In the rows, zero is written as 128.
One turn moves every row onto another: examples first, then more rows asked
luvan: [129 121 140 136 158 135 135 131 125 122 121  78 117 124 123  81 133 115
 155 138 143 170  94 125 111 144 102 138 161 126 132]
bigif: [133  98 147 127 113 116  97 115 114 149 109  99 137 115 158 119 162 123
 142 161 122 129  87 128 170 140 121 147 130 140 126]
zuzu: [162 126 161 132 133 121 129 131  84 131 107 104 139 116 144 135 128 122
 141 123 113 143 106 122 159 113 125  92 116 121 106]
fodu: [131 142 124 133 140 123 136 134 102 112 144 110 120 133 124  89 123 134
 160 129 162 143 118 116  86 140 119 149 134 124 140]
Tes: [137 109 164 102 104 109 105 107 124 135 122 123 122 141 116 127 124 156
 144 149 128 112 110 101 145 165 126 104 130 122 141]
popab: [124 140 138 161 128 125 102 157 122 172 121 121 138 134 161  96 148 130
 111 163 122 137 116 143 152 123 100 137 151 164 116]
Kolo: [167 134 149 144 142 117 135 133 100 135 115 111 144 118 150 136 132 107
 155 126 107 151 115 110 158 103 128 110 134 121 123]
pogu: [143 127 130 137 153 137 141 122 141 116 131  82 119 135 114 107 112 142
 136 132 145 146 106 123 111 173 128 148 159 119 148]
numid: [127 124 134 154 155 149 169 144 132 108 126 128 133 132 118 121 149 134
 122 126 165 132  97 122 106 162 129 127 141 143 122]
Moz: [116 120 147 128 149 145 161 129 141 112 106  91 124 131 109  79 151 128
 147 130 138 153  96 124 109 145 113 116 145 138 123]
sot: [131 111 134 148 139 144 177 114 120 125 117  96 120 119 106  91 134 128
 137 157 158 129  97 143 115 148 113 122 153 159 114]
dibo: [133 110 152 103 107 105 109 105 134 130 135 129 126 129 115 128 130 146
 159 155 122 114 107 109 155 159 132 112 116 135 147]
kiza: [160 157 126 152 114 120 115 146 122 148 127 142 116 140 144  95 121 144
 110 165 113 115 141 123 143 178  96 118 128 159 111]
Kera: [126 148 128 134 121 136 168 119 123 114 109  94 125 110 106  82 135 129
 128 143 149 116 106 121 107 146  98 160 141 154 127]
Lisol: [146 140 129 129 125 117 116 112  94 130 116 121 131 110 147 121 130 154
 152 120  94 139 141  80 129 168 121 106 127 129 112]
voti: [145 120 159 140 132  87 156 142 112 132 113 119 165 115 147 126 130 127
  87 169 115 136 108 140 144 134  95 117 123 124  94]
sop: [139 136 138 140 144 145 166 113 150 110 104  87 131 132 110 112 143 142
 121 125 136 139 103 122 106 166 133 146 153 132 127]
gavo: [141  95 147 134 114 119  96 120 119 156 110  96 138 128 160 112 149 119
 146 164 130 125  97 110 166 133 117 147 149 129 140]
Repa: [122 137 139 153 116 119 103 141 108 174 117 126 121 136 147  98 156 121
 114 164 127 141 113 141 167 134  95 128 146 158 104]
bizo: [105 147 156 120 118  78 133 123 133 137 132 150 150 124 108 130 130 158
 105 156 117 135 129 117 123 155 100 110 135 140 117]
Vetum: [153 131 136 157 121 151 145 116 119 113 115  94 133 124 124  98 146 137
 137 146 166 126 110 128  87 140 146 141 134 137 105]
desag: [129 136 134 132 126 135 155 130 106 112 115 121 119 139 126  82 155 132
 152 130 164 121 107 124  84 142 116 138 132 148 130]
Nik: [155 127 157 146 145  86 161 149 130 138 124 117 167 131 149 121 123 121
 103 171 111 139 115 145 145 115 109 121 129 125 114]
fip: [170 141 146 146 135 113 123 129  88 129 110 118 139 114 149 135 132 114
 147 123 119 154 120 117 163 123 138  98 115 123 113]
ral: [131 134 133 161 142 136 131 153 145 110 136  98 150 118 121 102 133 112
 117 148 163 154 100 120 100 136 103 149 145 114 113]
lufem: [114 142 158 127 134  72 139 123 150 138 145 145 155 123 117 116 121 153
 119 178 116 145 132 116 123 150 109 124 134 144 126]
Lepek: [124 138 138 155 134 158 145 149 139  99 118 104 142 108 117  94 149 124
 121 133 160 137 100 106 104 137 122 139 121 135 107]
Pinet: [156 147 119 138 126 112 114 122 101 127 121 132 127 113 155 107 130 143
 152 133 103 141 148  80 138 177 122 116 115 134 116]
Geta: [143 126 126 158 144 134 153 136 116 132 135  96 119 126 113  92 118 110
 140 158 159 144 105 151 107 136  91 127 172 144 122]
Mel: [158 146 134 144 120 123 123 144 119 139 124 143 123 134 147 108 119 158
 103 155 106 108 135 115 126 189  89 110 131 155 109]
tapi: [161 129 156 145 133  85 151 149 123 125 108 120 165 117 146 127 132 113
  94 164 118 147 116 138 155 133 113 113 120 115 105]
momeb: [122 143 148 153 121 131 104 152 106 166 116 127 128 130 147 109 145 134
  98 152 123 133 105 145 157 133  88 119 142 164  96]
leme: [154 127 154 141 133  88 161 143 128 131 121 127 158 121 146 130 144 117
 101 174  97 139 111 151 140 128 104 120 123 130  97]
kofog: [136 119 165 110 115 103 105 104 138 139 133 131 125 133 114 128 120 142
 164 161 134 123 110  95 147 154 126 119 138 136 155]
fuz: [162 129 142 156 139 136 128 127 115 114 135  90 129 128 128 110 125 121
 146 147 173 149 100 133  94 133 134 146 141 114 119]
Penar: [151 135 124 130 127 127 118 124 106 124 123 124 123  96 146 124 134 144
 160 132  85 135 142  88 139 168 137 116 121 139 123]
ludub: [124  92 151 126 112 123  94 114 103 155 104  90 135 119 157 112 154 133
 132 157 124 132  94 110 164 141 114 135 137 125 112]
sava: [139 147 110 143 129 123 155 136 123 117 139  96 128 119 112  84 107 128
 129 151 149 125 125 123  95 149  93 158 150 133 134]
Mur: [164 131 153 133 137 122 137 137  93 128 112 114 132 110 148 140 143 110
 148 130  96 147 106 127 162 114 131 113 116 127 113]
Faleg: [159 156 139 155 134 126 116 156 132 146 135 146 120 133 150  99 111 155
 120 168 109 122 142 117 128 174 106 118 134 166 122]
bezef: [128 143 143 152 117 124  98 153 127 159 114 130 134 125 152 107 163 127
 109 163 114 134 107 157 150 136  96 130 142 170 110]
Lak: [120 130 120 152 156 133 144 150 143 118 151 120 135 141 108 114 124 134
 124 132 164 144 109 128 103 159 113 130 159 129 139]
veme: [165 140 131 141 138 122 120 123 111 127 125 128 127 104 154 121 121 140
 164 139  98 141 142  71 131 169 124 121 133 136 127]
Leviz: [108 139 151 126 127  68 142 133 140 133 130 151 155 123 114 124 133 145
 105 164 118 150 136 121 137 156 113 108 135 130 123]
fezu: [130  96 152 120 111 110 100 114 116 153 106  98 122 127 147 104 152 121
 137 168 124 136  98 109 177 150 117 140 140 120 127]
fufi: [132 120 162 106 111  95 114 109 135 137 125 130 119 138 104 127 122 148
 141 160 128 128 119 108 159 165 137 107 136 123 148]
kape: [156 144 127 147 117 127 115 152 134 136 128 148 122 125 144 105 130 152
 119 164  97 113 143 126 125 185 107 109 130 164 118]
Zov: [115 142 147 122 117  79 138 120 151 131 143 149 152 123 107 125 136 150
 121 167 102 134 133 125 125 152 109 111 124 144 117]

bizo turns into Tes
leme turns into Zov
Now these:
Leviz turns into fufi
Lak turns into pogu
veme turns into Kolo
desag turns into Vetum

One turn moves every row onto another: examples first, then more rows asked
Linu: [116 136 159 102 108 154 112 145 130 126 145 135 100 107 139 117]
tipes: [118 134 151 133 127 117  96 137 142 137 103 106 109 112 142 150]
sozub: [122 108 133 119 123 150 156 116 103 116 127 164 108 118 125 103]
bapig: [131 122 118 143 128 126 155 134 132 116 178 129 145 129 110 139]
Gefu: [124  97 132 126 127 147 181 114 112 119 132 146 114 119 119 118]
bor: [101 123 157 108 116 146 125 143 123 115 128 135  78 115 126 116]
Vezo: [135 132 139  98 145 136  84 139 118 121 106 125 123 137 126 141]
pitag: [120 125 144  96 132 125  97 135 128 116  97  97 125 119 134 124]
gure: [142 139 140 106 144 123  97 123 119 124 103  98 130 137 116 135]
gazo: [124 101 160  94 129 143 127 130 117 133 127 144  85 121 118 137]
sogam: [102 108 159 132 117 136 114 132 127 124 104 144 101 105 145 121]
tiz: [153 139  90 113 144 103 141 126 130 139 126 118 140 117 131 152]
zofa: [107 107 118 125 125 137 167 135 118 107 141 164 111 108 130 115]
Kegan: [127 130 115 155 141 102 118 130 141 127 112 106 144 117 134 154]
Rura: [129 125 153  93 140 121  98 129 139 140  93 116 128 128 130 128]
nafam: [102 109 141 165 122 135 150 132 125 113 136 157 104 116 126 128]
Vop: [116 105 131 120 113 146 144 133 120 115 161 165 131 110 133 111]
letog: [137 142 108 146 135 130 170 132 119 118 156 141 116 135 103 137]
sala: [112 123 172 108 124 147 131 132 132 133 121 141  93 127 116 108]
faseg: [143 133 111 113 130 111 135 132 147 137 147  93 153 107 137 147]
dupem: [125 129 160  88 122 140 118 132 120 138 118 132  80 113 126 127]
sotet: [137 147 103 149 139 136 176 125 127 122 139 114 124 127 113 133]
muget: [113 118 127 128 126 141 177 129 130 129 136 169 109 119 124 107]
Rebik: [121 118 105 166 131 111 158 133 140 127 139 142 128 110 131 150]
nopi: [136 138 103 111 144  98 130 140 145 130 127  95 134 114 129 159]
lud: [133 141 101 150 149 120 162 133 135 123 141 141 147 137 111 129]
setud: [126 130 100 148 143 115 160 141 129 105 150 125 139 135 108 140]
bitab: [143 149 112 117 150 103 123 140 154 144 123 112 139 130 124 151]
Mal: [149 157  93 116 145 125 124 139 132 136 115 113 135 120 140 150]
lobu: [129 138 148 105 124 135  96 131 133 122 121  94 143 117 136 119]

gazo turns into sotet
bitab turns into sala
gure turns into sozub
Now these:
setud turns into pitag
tipes turns into nafam
Vop turns into faseg

